Rotation paths and how fast each direction turns (degrees each step):
Each turn is a multiple of 5 degrees from 10 to 175, or 0.
Each row of a path follows its step; steps can be skipped.

step 0: [ 1.92  2.16 -0.16  0.52 -0.33  0.70  0.92 -0.90 -1.32 -1.32 -0.51  0.53
  0.10  1.10  2.50  1.04  0.56  0.50  0.81 -2.02  0.10 -0.03  1.04  0.25
  0.32 -0.28  0.31 -2.35 -1.18 -1.90  1.35 -0.88 -0.10  0.10 -1.96  0.17
  2.12 -0.45  0.78  0.45  1.42 -0.06  0.31  1.13 -1.13]
step 1: [ 0.07  1.20 -2.66 -0.93 -1.63 -0.64 -1.98 -0.26  0.41  1.79  2.82 -0.46
  0.73  0.40  0.77 -1.18  0.20 -1.46 -0.39  0.07 -0.97 -1.88 -0.06 -0.63
 -1.07 -0.06 -0.07  1.72  0.23  0.16 -0.25 -1.13  0.10 -0.13  0.05  0.77
 -1.91 -0.20 -2.13  0.03 -1.04  1.14 -1.02 -1.13  0.57]
step 2: [ 0.06 -0.08  0.07  0.89  1.10  0.08  0.84 -1.52  1.27  0.25  0.69  0.72
 -2.84 -2.50 -1.00  0.25  0.45  1.39  0.94  0.05  0.38  2.81  0.36  1.46
 -0.90  0.24 -0.10  0.66 -0.74  0.78 -0.79  0.88  0.34 -2.04  1.82 -1.52
  1.41  1.57  0.40  0.87 -0.85 -0.09 -0.38 -0.08 -0.76]
step 3: [-1.21 -0.14 -1.00 -1.24 -0.62 -0.33  0.72 -0.63 -0.36 -1.33 -0.48  0.69
  0.82  1.97  1.17 -0.78 -1.50  0.74  2.06  0.54  1.84 -0.34 -0.19 -1.41
  1.87 -0.90  0.72 -0.45 -0.67 -2.06  0.43 -0.17  0.25  0.54 -2.35 -0.33
 -0.68 -0.04  2.78 -0.07 -1.40 -0.83  1.46 -0.54 -0.64]
step 4: [-0.84  1.90  0.13 -1.06 -0.65  0.29 -1.06 -0.50 -1.35  1.25  0.48  0.38
  0.96  0.48 -0.99 -1.13  0.11 -0.90 -0.67 -2.21 -1.53 -1.31 -0.76  1.95
 -0.63 -0.17 -1.01  0.56  1.32  0.37 -0.72 -0.85 -1.89 -1.04  1.44  1.95
  0.47  0.78  1.16 -0.32  1.28  2.33  0.19  1.20  1.15]
step 5: [ 1.36 -0.89 -0.13  3.05 -0.56 -1.34 -0.62  1.40  0.40  0.77 -1.06  1.25
 -0.72 -0.34  0.27  0.30  2.01 -0.46  1.50  0.95 -1.48  0.97  1.51  1.94
 -1.13 -1.35 -0.19  0.75 -1.75  0.87  1.23 -0.17  1.83 -0.55 -0.38 -0.98
  0.14 -0.87  0.34  0.87 -1.30  0.10  0.18 -1.47 -0.73]
step 6: [-0.27 -0.04  1.26 -0.45  0.11 -0.90  1.07 -1.24  0.69  0.64  0.03 -2.35
 -0.63  1.41  0.89 -1.44 -2.42 -0.09  1.14 -0.42  0.65 -1.62  1.05 -2.99
  0.47  1.02 -0.31  0.72  0.84 -0.80 -0.64  0.12  0.22  0.15  1.20 -0.11
  0.09  0.59  0.63  2.28 -1.32 -1.11 -0.48  1.09 -1.99]
step 7: [ 0.00  0.69 -2.31 -2.53  0.56  0.22 -1.54 -0.50 -0.17 -0.83 -1.36  0.52
  1.15 -1.21 -0.31  1.58 -0.67  1.68 -0.63  0.35 -0.06 -0.50  0.98  1.79
 -0.58 -0.59  1.20 -1.80  0.89  1.71 -1.40 -2.14 -0.81 -0.57  0.59 -0.87
 -0.09  0.03  1.80 -0.42  1.27  1.59 -0.36  0.13 -0.24]
step 8: [-0.61  0.56 -0.94  1.84 -1.51 -1.26  1.31  0.07 -0.79 -0.78  0.26  0.33
  0.20 -0.57  0.74 -0.01 -1.68 -1.21  1.14  0.28 -1.14  0.67  1.11  1.86
  1.12 -1.65 -0.31  2.57 -2.11  0.45  0.14  1.30 -0.32  0.61 -0.69  1.89
  0.74 -0.65 -2.17 -0.19  0.71 -0.64  1.92 -0.31  0.09]
step 9: [ 2.14  1.14 -0.11 -0.79  0.46 -0.17 -0.95  1.57  2.85  1.28 -0.46  0.90
  0.11  2.25 -0.25  0.12  0.32 -0.34  0.54 -0.54  1.10 -0.12 -0.93 -1.10
 -1.38  0.58 -1.03  1.54  1.06 -1.01  0.14  0.33 -0.71 -2.04 -0.09 -0.69
  0.82  0.93  0.07  0.52 -0.65 -1.65 -0.94  2.41 -1.26]
step 10: [-0.90 -1.33 -0.80 -2.17 -1.61  2.10  0.62 -0.91 -0.89 -0.63 -0.58  0.28
 -1.69  0.73 -0.24  1.24 -0.77 -0.66  0.40 -1.37 -0.26  1.12  1.56 -0.68
 -1.58  0.08  2.29 -1.14  0.05  2.08  0.43 -1.27  1.54  0.08 -0.38  0.35
  0.18  0.18  0.40  0.91 -1.20  2.15 -0.36 -1.42  0.35]
step 11: [-0.99  2.41 -0.31  0.28  1.33 -0.82 -0.80  1.06 -0.83  0.56  1.01  1.31
  0.65 -1.48  1.16 -2.37 -1.75  0.37  0.22 -0.25  1.07  0.88  1.76  1.79
  2.69  0.25 -0.36  0.67 -1.13 -0.07  0.98  1.12  0.15  1.75  0.77 -0.19
 -1.40  0.41 -0.11  0.98  0.57  0.16 -0.96  0.99  0.50]
Speeds:
[-0.12  0.48 -0.08  0.26  0.20  0.15 -0.09 -0.10 -0.41 -0.04 -0.01 -0.16
  0.29  0.29 -0.31  0.07 -0.57  0.52 -0.79  0.03 -0.15  0.11 -0.71  0.23
 -0.69  0.41 -0.21  0.36  0.46  0.56  0.16 -0.35  0.13 -0.41 -0.21 -0.07
 -0.01  0.07  0.13  0.09 -0.32 -0.19 -0.15 -0.38 -0.19]
135
[-0.25  0.08  0.49  0.23 -0.46 -0.22  0.19 -0.34 -0.26 -0.51  0.11 -0.11
  0.00  0.04 -0.28  0.50 -0.16 -0.43  0.05  0.26  0.36 -0.48  0.28 -0.25
  0.30  0.02  0.31  0.79  0.32 -0.17  0.10  0.01  0.10 -0.04  0.30  0.64
  0.13  0.56 -0.16 -0.10 -0.14  0.29 -0.41 -0.62  0.21]
160
[ 0.33 -0.06  0.17  0.11  0.40 -0.24  0.20 -0.32  0.42 -0.38  0.04  0.07
 -0.03  0.39  0.69  0.04  0.00  0.03 -0.06 -0.42  0.80 -0.62 -0.19 -0.10
 -0.61  0.11  0.10  0.11  0.19 -0.19  0.56  0.22 -0.18  0.49  0.14  0.04
  0.12 -0.08  0.38 -0.37 -0.22 -0.24  0.52  0.18 -0.45]
120
[-0.03 -0.06  0.02  0.02 -0.18  0.79  0.86  0.02 -0.21  0.41  0.08 -0.09
 -0.58 -0.11 -0.35 -0.07 -0.44 -0.44 -0.14 -0.08 -0.29 -0.88 -0.29  0.40
 -0.18 -0.06  0.33 -0.12 -0.41 -0.14 -0.32 -0.16 -0.03  0.31  0.08 -0.21
  0.27  0.24 -0.17  0.16 -0.15 -0.30  0.45 -0.04 -0.03]
175
[-0.71  0.51 -0.07 -0.05  0.36  0.17  0.03  0.47 -0.05 -1.06  0.36 -0.02
  0.59 -0.22 -0.49  0.05 -0.36  0.27  0.31 -0.36 -0.30 -0.45  0.27 -0.08
 -0.08 -0.27 -0.10 -0.69 -0.18 -0.14  0.31  0.26  0.18  0.00  0.12 -0.06
 -0.02  0.15  0.12 -0.08  0.04  0.11  0.14  0.14  0.06]
95
[ 0.37  0.26 -0.34  0.33 -0.30  0.40  0.47 -0.03  0.25 -0.50 -0.45  0.52
 -0.04  0.51 -0.08 -0.69  0.52  0.09 -0.33  0.23 -0.57 -0.28  0.43 -0.26
  0.26  0.22 -0.43  0.16  0.14  0.20  0.32 -0.13 -0.43 -0.32 -0.06  0.20
  0.07  0.16 -0.08 -0.33  0.30 -0.04  0.35 -0.03  0.24]
85

step 0: [-0.64  0.96  0.86 -0.09 -2.12  0.50  0.27  0.63 -0.38  3.23 -0.18 -0.49
  0.52 -0.82 -0.36  0.69 -2.50  1.89 -0.98 -0.03  0.23 -0.84  0.87 -1.00
 -0.17  0.79 -1.24 -1.12 -0.13  0.04 -0.58 -0.51  0.25  0.13  0.14  1.20
  0.07  0.06  1.56 -0.37 -2.22  0.12 -1.85  0.82  0.59]
step 1: [-0.98 -1.25 -0.24 -0.06  0.91  0.41  0.92  0.10  2.10  0.77 -0.62  0.71
  1.14 -0.11  0.48 -0.51  0.07  0.07  0.66 -0.77 -1.75  0.48  1.24 -2.53
 -0.46 -1.25  0.64  1.27  0.34  2.15  1.52 -1.18 -0.83 -0.19  0.97 -0.15
 -0.08  0.34 -0.84 -1.11 -0.32  1.60  2.40  0.87 -0.83]
step 2: [ 1.10  1.42  0.06  1.90  1.89  1.35  0.12 -0.04  0.17  0.16 -0.23  0.02
  0.36 -0.58  2.62  2.34 -0.04  0.60 -0.03  0.47  2.02  0.43 -0.10 -0.58
  0.11 -1.08  0.94  0.07  1.17 -1.13 -1.09 -0.23 -0.09 -1.26 -0.38  0.17
  1.26  1.68 -0.25  2.59  0.13  0.08 -0.68  0.66 -0.47]
step 3: [-1.81  0.96 -0.77  0.40 -0.33  0.45  0.69 -0.55  2.19  0.10  0.05 -1.55
 -0.75  0.29 -1.71 -1.85  0.16 -0.39 -1.05 -0.88  1.23  0.52 -0.66  0.63
  0.77 -0.24 -1.58  1.02 -0.56 -0.19  1.32 -0.40 -0.08 -0.37  1.64  0.31
 -0.77  2.73 -0.97 -0.75  0.30 -1.48 -1.92 -0.25 -0.84]
step 4: [-1.03 -1.53  1.45  0.97  0.31 -1.06  0.52  0.34 -0.45  0.11  2.25  0.22
 -0.55  0.21  2.08 -1.58  0.11 -0.85  0.03 -0.98 -1.68  1.75  1.78 -0.47
  0.55  0.15  1.08  0.23  0.99 -0.15 -0.78  0.31  0.93 -0.05  1.36  1.09
 -0.19 -1.05  0.69  1.38 -1.78 -0.13 -1.81 -0.23  1.39]
step 5: [ 0.24  0.75 -0.44  0.47  0.33 -0.66  0.58  0.72 -0.31  0.33 -0.09 -0.51
  1.44  2.46 -2.37  1.25 -0.71  0.02 -0.93 -0.33 -1.02  1.59  0.20  0.01
  1.97  0.11 -0.36  0.70  0.28 -1.64 -1.44 -1.06  0.67 -1.45 -0.87  0.08
 -1.42  0.82 -0.88  0.26  0.44  1.93  2.35  0.34  0.40]
step 6: [-0.01  2.56  1.46 -1.72 -0.78 -1.19  1.30 -0.47 -1.38  1.74 -0.96  0.90
  0.80 -0.61  0.69 -0.89  0.66 -0.05  2.54 -0.02  1.20 -0.62 -0.67 -1.74
 -0.04  1.17 -0.12  0.44  0.80 -0.85  1.34 -0.84 -0.02  0.48 -0.03  0.38
 -1.11  0.92 -0.31  1.70 -0.68 -1.30 -0.13 -0.51  0.18]
step 7: [-0.64 -1.21 -1.26  0.26 -1.65  0.59  0.37  0.71  2.13 -2.38 -1.96  0.33
  1.35 -0.58  0.27  0.65  0.52  0.00  0.72  0.67 -1.08  0.19  0.21 -0.28
  1.16  2.51 -0.79  0.74  0.96  0.54 -0.02 -0.88  0.45 -0.23  1.99  1.77
  1.09 -0.04  0.96 -0.06  0.99  0.74 -0.85  1.36  0.13]
step 8: [-0.49 -1.28  0.03  0.91  1.28 -0.04  1.00  0.74  0.28  1.78  1.28  0.35
 -0.70 -1.46  0.44  0.15 -0.79 -2.25  0.32  1.18  0.91 -0.86  0.98 -0.62
  0.60 -0.09 -1.01 -0.34  0.85  0.19  0.01 -1.17  1.51 -2.18 -2.51 -1.78
  0.66  1.05  0.82 -0.28  0.45 -0.66  0.04  0.90  1.77]
step 9: [-0.55 -0.41  0.91 -0.15 -1.33  1.02  1.33 -3.17  0.82  1.40  0.60 -0.95
  1.05  1.08 -0.96  1.39 -0.62  0.69 -1.04 -1.37  0.91  0.21 -0.74  0.47
 -0.37  0.61 -0.15 -0.47  1.87  1.03  0.21 -1.80 -2.15 -0.47  0.04  0.08
 -0.25 -0.02  0.25 -0.26 -1.32  1.46 -1.24 -0.85 -0.42]
step 10: [ 0.13  1.08  0.25  1.54  0.42  0.75  0.27  1.27  0.97  1.56  0.68  1.62
  0.05 -2.29 -0.29 -0.84  0.84 -0.35  0.52 -0.29  0.03  2.42 -0.40 -1.19
 -1.26 -0.51  0.47  2.16 -0.20  0.99 -1.24 -0.80 -0.83  0.71  0.96  1.17
  0.07 -1.35 -2.05 -0.18 -0.25 -0.36  0.36  1.45  1.05]
step 11: [ 0.38  1.05  0.30  0.50 -0.24 -1.10 -0.30 -0.02  1.05 -0.02 -0.45 -0.14
 -1.07  1.75  0.04  1.84 -0.02  0.85 -1.21 -1.16  0.31 -0.10  1.29 -2.17
 -0.78  0.52  1.25  0.60 -0.85 -1.87 -1.08 -0.01  0.52 -1.56  1.08 -0.79
  1.14  2.32  1.68 -0.10 -0.18 -0.12 -0.71  2.32 -0.55]
Speeds:
[ 0.62  0.31  0.27  0.22 -0.02  0.34 -0.03 -0.39 -0.62  0.46  0.24 -0.16
  0.03  0.09 -0.57 -0.25  0.13  0.11  0.51 -0.11 -0.48  0.84  0.26 -0.05
 -0.32  0.15 -0.40 -0.42 -0.48 -0.20  0.17 -0.08  0.16 -0.13  0.46 -0.01
  0.47 -0.10  0.26 -0.10 -0.08  0.31  0.26  0.14 -0.01]
70
[-0.17 -0.19 -0.09  0.36 -0.14 -0.09  0.34 -0.36  0.35 -0.04 -0.53  0.15
 -0.08 -0.40  0.09 -0.27 -0.21 -0.08  0.18  0.64 -0.19  0.15 -0.49  0.01
 -0.20 -0.92 -0.07 -0.46  0.44 -0.23  0.01 -0.23  0.20 -0.37  0.03 -0.02
  0.69  0.17  0.05 -0.17  0.15  0.22 -0.20 -0.72 -0.24]
60
[-0.32  0.00  0.02  0.13  0.55 -0.35  0.12  0.20  0.14  0.19  0.44  0.12
  0.07 -0.14  0.11 -0.22  0.09  0.89  0.05  0.15  0.44 -0.12  0.18  0.12
 -0.12 -0.22 -0.15  0.08 -0.15 -0.19 -0.02  0.54 -1.05 -0.25  0.43 -0.26
  0.26  0.18 -0.03 -0.31  0.15  0.69 -0.22  0.24  0.26]
40
[ 0.10  0.32  0.14  0.48  0.45 -0.15 -0.04  0.18  0.18 -0.30  0.16 -0.12
  0.16  0.07 -0.55 -0.53  0.00 -0.38  0.23  0.09  0.20 -0.39  0.14 -0.14
  0.08 -0.24 -0.16 -0.16  0.22  0.29  0.26 -0.11 -0.02 -0.05 -0.08  0.76
 -0.11  0.06 -0.57 -1.02  0.09 -0.40  0.62  0.14  0.25]
160
[-0.04  0.12 -0.18 -0.55  0.11  0.25  0.55  0.41 -0.73 -0.11 -0.75 -0.21
 -0.26  0.34  0.01  0.03 -0.33  0.32  0.12  0.41 -0.31 -0.02  0.06 -0.30
 -0.15 -0.08  0.39  0.02  0.39  0.35  0.34  0.17 -0.25 -0.17  0.21  0.07
  0.41  0.25 -0.20  0.20  0.35 -0.40  0.12  0.76 -0.08]
70
[-0.40  0.04  0.58 -0.26  0.09  0.69 -0.17  0.43  0.03 -0.25 -0.26 -0.33
  0.08  0.00 -0.30 -0.23  0.50 -0.30  0.33  0.48  0.35 -0.20  0.17 -0.12
 -0.37 -0.11  0.27 -0.52 -0.08 -0.12 -0.69  0.13 -0.07 -0.47 -0.10  0.13
 -0.36 -0.10  0.20  0.26 -0.75  0.25 -0.24  0.14 -0.13]
175
